In the data rows, 128 means zero.
Here are some numbered points:
[113, 170, 2, 80, 117, 155, 19, 139] 0
[89, 53, 146, 122, 91, 140, 130, 124] 1
[157, 198, 153, 136, 120, 99, 100, 112] 2
[74, 0, 255, 174, 172, 131, 239, 148] 3
[78, 140, 61, 118, 119, 116, 37, 59] 4
[132, 198, 30, 122, 157, 187, 11, 88] 5
[179, 50, 255, 181, 122, 79, 187, 179] 6
[75, 178, 68, 139, 148, 169, 58, 39] 7
[132, 95, 143, 113, 114, 87, 131, 121] 8
[100, 100, 192, 138, 115, 139, 76, 105] 9
[60, 111, 39, 111, 125, 133, 103, 128] 10
[113, 138, 102, 125, 123, 153, 99, 103] 11
[142, 153, 192, 118, 103, 45, 115, 72] 12
[136, 17, 237, 77, 109, 98, 194, 144] 13
[133, 255, 45, 160, 150, 126, 176, 152] 14
[112, 188, 5, 71, 76, 147, 21, 129] 15
[116, 190, 63, 143, 138, 152, 59, 103] 16
[95, 0, 219, 128, 144, 158, 255, 148] 17
[115, 155, 81, 170, 140, 178, 97, 138] 18
[137, 161, 61, 84, 88, 89, 72, 125] 19
[103, 122, 0, 45, 135, 165, 151, 123] 20
[103, 82, 150, 111, 93, 106, 127, 126] 21
[108, 135, 95, 89, 76, 98, 37, 109] 22
[145, 139, 117, 136, 127, 125, 190, 168] 23
[130, 26, 214, 153, 126, 79, 147, 154] 24
[144, 137, 113, 104, 99, 86, 145, 135] 25
[124, 109, 178, 166, 168, 173, 149, 119] 26
[203, 207, 142, 143, 138, 45, 255, 176] 27
[110, 24, 249, 129, 92, 37, 156, 105] 28
[91, 225, 4, 115, 137, 179, 102, 102] 29
[77, 0, 234, 157, 139, 112, 209, 130] 30
[126, 65, 215, 165, 130, 89, 144, 144] 31
[155, 180, 41, 59, 81, 153, 58, 130] 32
[148, 174, 0, 106, 185, 174, 85, 119] 33
[142, 255, 0, 27, 83, 100, 151, 112] 34
[115, 175, 102, 158, 154, 167, 85, 112] 35
[132, 53, 234, 152, 143, 126, 194, 159] 36
[98, 192, 108, 126, 65, 95, 58, 85] 37
[143, 199, 35, 104, 139, 174, 72, 125] 38
[162, 222, 56, 138, 139, 186, 55, 164] 39
[123, 155, 19, 84, 91, 90, 68, 135] 40
[215, 230, 144, 129, 139, 120, 148, 160] 41
[116, 153, 61, 106, 133, 138, 28, 89] 42
[91, 85, 93, 135, 122, 121, 42, 110] 43
[131, 234, 44, 131, 161, 244, 0, 110] 44
[93, 142, 50, 114, 126, 124, 74, 90] 45
[81, 2, 255, 193, 160, 181, 239, 143] 46
[103, 0, 255, 181, 167, 111, 225, 131] 47
[174, 255, 0, 55, 54, 0, 88, 115] 48
[126, 22, 207, 158, 128, 107, 180, 139] 49
[136, 255, 0, 41, 138, 113, 213, 110] 50
[131, 61, 255, 178, 165, 97, 131, 113] 51
[167, 255, 0, 114, 121, 95, 228, 150] 52
[156, 174, 118, 123, 109, 148, 116, 136] 53
[89, 0, 255, 120, 111, 59, 193, 113] 54
[222, 211, 122, 130, 175, 149, 144, 145] 55
[75, 10, 205, 164, 176, 90, 140, 50] 56
[135, 26, 231, 146, 115, 54, 148, 122] 57
[107, 63, 206, 157, 160, 134, 216, 140] 58
[174, 206, 3, 82, 108, 148, 151, 162] 59
[101, 171, 0, 81, 95, 142, 0, 99] 60
[119, 199, 84, 150, 161, 154, 56, 100] 61
[158, 50, 166, 50, 90, 100, 81, 119] 62
[66, 147, 83, 156, 166, 118, 72, 52] 63
[177, 212, 100, 158, 154, 170, 80, 167] 64
[162, 234, 61, 147, 135, 149, 52, 141] 65
[118, 156, 98, 192, 176, 192, 178, 156] 66
[142, 220, 13, 104, 128, 157, 78, 148] 67
[83, 113, 70, 130, 146, 143, 134, 112] 68
[118, 0, 190, 138, 132, 139, 205, 184] 69
[101, 29, 218, 116, 99, 66, 149, 116] 70
[207, 236, 40, 69, 135, 215, 3, 149] 71
[152, 0, 255, 116, 72, 23, 195, 118] 72
[122, 83, 235, 170, 167, 163, 222, 144] 73
[97, 0, 255, 153, 133, 105, 229, 149] 74
[135, 2, 212, 121, 107, 104, 154, 138] 75
[125, 17, 185, 80, 81, 103, 217, 158] 76
[114, 172, 14, 114, 105, 157, 15, 130] 77
[155, 0, 255, 102, 102, 35, 190, 137] 78
[78, 1, 196, 110, 88, 87, 178, 145] 79
[140, 215, 83, 148, 144, 170, 134, 154] 80
[177, 227, 16, 77, 124, 150, 144, 158] 81
[164, 223, 20, 150, 169, 201, 30, 147] 82
[92, 0, 255, 154, 129, 119, 176, 126] 83
[120, 218, 92, 142, 103, 94, 118, 100] 84
[184, 255, 61, 100, 99, 124, 87, 148] 85
[102, 139, 94, 141, 125, 134, 105, 101] 86
[123, 111, 187, 96, 54, 44, 63, 80] 87
[127, 23, 219, 77, 129, 127, 249, 134] 88
[110, 170, 53, 112, 127, 206, 82, 132] 89
[128, 127, 214, 149, 154, 152, 176, 129] 90
[143, 181, 60, 127, 134, 172, 83, 129] 91
[108, 186, 24, 84, 70, 100, 61, 96] 92
[87, 159, 120, 154, 107, 138, 103, 123] 93
[79, 0, 229, 99, 108, 110, 220, 152] 94
[126, 142, 132, 148, 115, 143, 34, 116] 95
[87, 132, 83, 136, 176, 201, 16, 76] 96
[132, 117, 85, 110, 116, 107, 124, 126] 97
[121, 188, 33, 84, 100, 165, 91, 115] 98
[139, 29, 234, 133, 129, 114, 228, 181] 99
[101, 123, 87, 155, 139, 119, 203, 104] 100
[99, 52, 151, 101, 149, 128, 186, 126] 101
[110, 223, 0, 95, 127, 205, 133, 138] 102
[165, 223, 72, 140, 116, 112, 86, 145] 103
[154, 155, 112, 114, 106, 93, 142, 157] 104
[171, 255, 0, 105, 152, 164, 129, 143] 105
[193, 255, 50, 128, 106, 143, 48, 178] 106
[104, 106, 105, 158, 158, 173, 172, 137] 107
[85, 147, 13, 97, 96, 86, 84, 104] 108
[97, 0, 255, 171, 138, 88, 220, 136] 109
[84, 13, 241, 162, 132, 76, 204, 88] 110
[101, 0, 255, 86, 111, 95, 239, 117] 111
[170, 166, 74, 84, 45, 110, 132, 196] 112
[150, 255, 0, 123, 152, 119, 191, 158] 113
[125, 69, 167, 156, 162, 81, 176, 131] 114
[123, 66, 236, 177, 154, 121, 146, 123] 115
[134, 213, 77, 116, 79, 105, 92, 124] 116
[104, 185, 33, 127, 111, 168, 33, 114] 117
[139, 162, 83, 78, 71, 114, 121, 105] 118
[82, 0, 255, 213, 208, 123, 243, 104] 119
[77, 153, 77, 142, 164, 185, 99, 99] 120
[160, 9, 243, 71, 89, 103, 255, 181] 121
[129, 185, 101, 120, 103, 110, 104, 108] 122
[131, 203, 0, 65, 150, 186, 237, 186] 123
[40, 44, 172, 175, 120, 111, 159, 87] 124
[125, 134, 129, 113, 138, 139, 119, 124] 125
[107, 21, 234, 113, 107, 61, 165, 107] 126
[141, 159, 71, 107, 106, 124, 125, 186] 127
[106, 144, 53, 106, 124, 157, 76, 117] 128
[84, 0, 255, 148, 104, 27, 200, 110] 129
[199, 221, 61, 90, 58, 114, 131, 186] 130
[125, 208, 26, 95, 106, 174, 41, 126] 131
[155, 161, 94, 113, 115, 121, 132, 177] 132
[124, 198, 55, 113, 137, 184, 16, 106] 133
[161, 223, 73, 138, 92, 99, 58, 158] 134
[84, 53, 77, 42, 64, 69, 224, 114] 135
[83, 33, 249, 179, 122, 125, 200, 143] 136
[109, 75, 221, 140, 173, 182, 115, 112] 137
[154, 192, 83, 138, 143, 164, 140, 160] 138
[129, 155, 122, 192, 166, 149, 120, 129] 139
[149, 240, 95, 160, 169, 150, 53, 88] 140
[156, 255, 0, 48, 124, 56, 199, 81] 141
[124, 174, 65, 154, 172, 178, 152, 125] 142
[131, 187, 1, 88, 107, 156, 93, 131] 143
[123, 99, 113, 77, 112, 177, 104, 125] 144
[122, 162, 62, 107, 115, 102, 80, 86] 145
[84, 13, 212, 147, 132, 105, 154, 92] 146
[100, 180, 87, 180, 138, 134, 57, 119] 147
[183, 218, 88, 130, 150, 188, 112, 146] 148
[109, 143, 121, 156, 149, 197, 122, 134] 149
[164, 218, 78, 151, 147, 148, 73, 128] 150
[73, 117, 149, 153, 145, 174, 136, 111] 151
[83, 130, 82, 112, 91, 98, 95, 137] 152
[150, 97, 156, 136, 105, 122, 26, 116] 153
New points follow, each followed by the number of its nearest point above.
[105, 13, 162, 136, 163, 143, 200, 127] 101
[145, 160, 119, 95, 89, 132, 119, 140] 53
[123, 111, 181, 138, 72, 29, 75, 109] 87
[99, 118, 102, 121, 152, 131, 136, 101] 68
[160, 179, 153, 115, 126, 135, 202, 153] 23
[151, 190, 22, 134, 160, 240, 57, 146] 82
[115, 117, 95, 126, 110, 122, 57, 134] 43
[195, 239, 48, 122, 106, 159, 76, 195] 106
[125, 92, 168, 161, 160, 48, 255, 163] 114
[134, 189, 2, 136, 167, 178, 0, 92] 5
[163, 28, 255, 127, 115, 57, 195, 155] 78
[135, 195, 39, 150, 116, 171, 42, 136] 117
[127, 255, 0, 22, 117, 36, 141, 45] 141
[149, 181, 102, 116, 125, 178, 163, 171] 138
[207, 166, 223, 127, 119, 89, 139, 194] 41
[82, 158, 76, 159, 151, 183, 9, 68] 96
[121, 59, 163, 103, 70, 79, 156, 128] 21
[108, 18, 255, 159, 153, 113, 159, 117] 83
[156, 172, 89, 157, 154, 133, 165, 161] 138
[146, 152, 131, 142, 149, 182, 153, 146] 149
[82, 209, 0, 77, 26, 21, 9, 42] 92
[111, 200, 1, 107, 102, 146, 127, 151] 143
[160, 223, 10, 103, 130, 124, 99, 113] 67
[111, 124, 137, 140, 138, 115, 186, 118] 100
[98, 146, 4, 52, 95, 176, 135, 129] 20
[78, 111, 113, 168, 133, 106, 106, 102] 86
[132, 144, 139, 162, 160, 130, 104, 122] 139
[172, 218, 115, 183, 171, 185, 83, 144] 64
[78, 206, 39, 132, 89, 197, 33, 137] 117
[50, 129, 42, 171, 192, 225, 136, 114] 120
[190, 169, 141, 103, 104, 139, 79, 149] 53
[101, 129, 80, 108, 73, 104, 92, 122] 152
[99, 199, 31, 146, 168, 175, 0, 69] 5
[152, 128, 255, 182, 171, 154, 178, 125] 90
[118, 166, 79, 111, 148, 113, 99, 52] 145
[124, 250, 0, 98, 139, 170, 193, 160] 113
[189, 255, 0, 92, 156, 212, 81, 140] 105
[127, 154, 117, 132, 155, 104, 240, 145] 23
[143, 117, 153, 130, 129, 66, 255, 184] 23
[134, 123, 168, 157, 151, 130, 131, 118] 26
[128, 187, 132, 150, 135, 146, 73, 109] 35
[92, 30, 142, 117, 159, 122, 223, 115] 101
[113, 155, 3, 112, 178, 180, 117, 100] 33
[130, 39, 185, 98, 111, 94, 194, 156] 76
[148, 240, 167, 168, 150, 142, 50, 86] 140
[160, 89, 255, 191, 206, 141, 208, 161] 73
[67, 148, 84, 138, 105, 53, 46, 52] 4
[149, 52, 251, 138, 122, 74, 153, 125] 57
[122, 134, 177, 126, 119, 136, 127, 126] 125
[112, 168, 79, 148, 186, 210, 140, 118] 142
[133, 184, 135, 166, 149, 155, 116, 141] 139
[126, 69, 222, 137, 125, 95, 152, 140] 31
[122, 108, 140, 116, 77, 45, 140, 96] 8
[138, 120, 138, 116, 109, 49, 222, 120] 25
[151, 255, 0, 106, 175, 162, 157, 128] 105
[111, 174, 101, 127, 125, 168, 104, 104] 11
[143, 1, 232, 140, 160, 129, 232, 175] 99
[108, 145, 126, 144, 137, 169, 24, 95] 95
[187, 202, 27, 55, 55, 147, 58, 157] 32
[146, 183, 91, 112, 120, 122, 99, 118] 122
[167, 188, 146, 145, 106, 108, 106, 151] 2
[154, 172, 110, 119, 136, 134, 122, 114] 53
[104, 186, 109, 123, 100, 121, 50, 102] 37
[98, 80, 128, 102, 85, 114, 153, 119] 21
[148, 198, 99, 169, 157, 174, 84, 145] 64
[178, 255, 0, 105, 149, 146, 107, 129] 105
[190, 124, 173, 129, 125, 140, 255, 255] 23
[162, 205, 92, 144, 148, 162, 148, 175] 138
[57, 0, 255, 98, 108, 56, 191, 92] 54
[113, 203, 60, 191, 154, 118, 67, 105] 147
[90, 0, 255, 166, 142, 65, 225, 126] 109
[75, 0, 214, 107, 103, 111, 223, 144] 94
[72, 121, 0, 51, 108, 219, 96, 105] 20
[134, 213, 66, 147, 113, 120, 93, 126] 103
[125, 205, 88, 105, 80, 107, 25, 91] 37
[105, 98, 182, 167, 191, 154, 124, 90] 26
[84, 24, 210, 134, 105, 64, 146, 116] 70
[107, 59, 255, 188, 132, 112, 163, 126] 115
[135, 255, 117, 190, 144, 142, 0, 105] 140
[84, 113, 63, 104, 110, 139, 88, 65] 45
[138, 72, 253, 154, 134, 108, 204, 146] 36
[121, 49, 144, 110, 136, 152, 191, 160] 101
[140, 123, 202, 156, 131, 153, 178, 179] 90
[192, 121, 175, 115, 72, 142, 0, 194] 153
[120, 184, 109, 145, 119, 105, 78, 100] 122
[160, 65, 233, 151, 139, 100, 195, 146] 36
[199, 195, 162, 144, 125, 96, 133, 170] 41
[55, 82, 0, 121, 154, 211, 81, 101] 10
[95, 0, 255, 196, 217, 145, 246, 126] 119
[151, 178, 145, 138, 125, 183, 118, 170] 53
[150, 160, 142, 190, 167, 157, 130, 134] 139
[127, 171, 189, 168, 116, 100, 23, 76] 95
[125, 141, 61, 114, 127, 106, 91, 116] 145
[135, 255, 15, 99, 117, 144, 129, 111] 105
[41, 0, 192, 113, 141, 117, 163, 75] 146
[181, 156, 80, 121, 175, 191, 187, 176] 138
[147, 171, 172, 129, 98, 154, 73, 154] 53
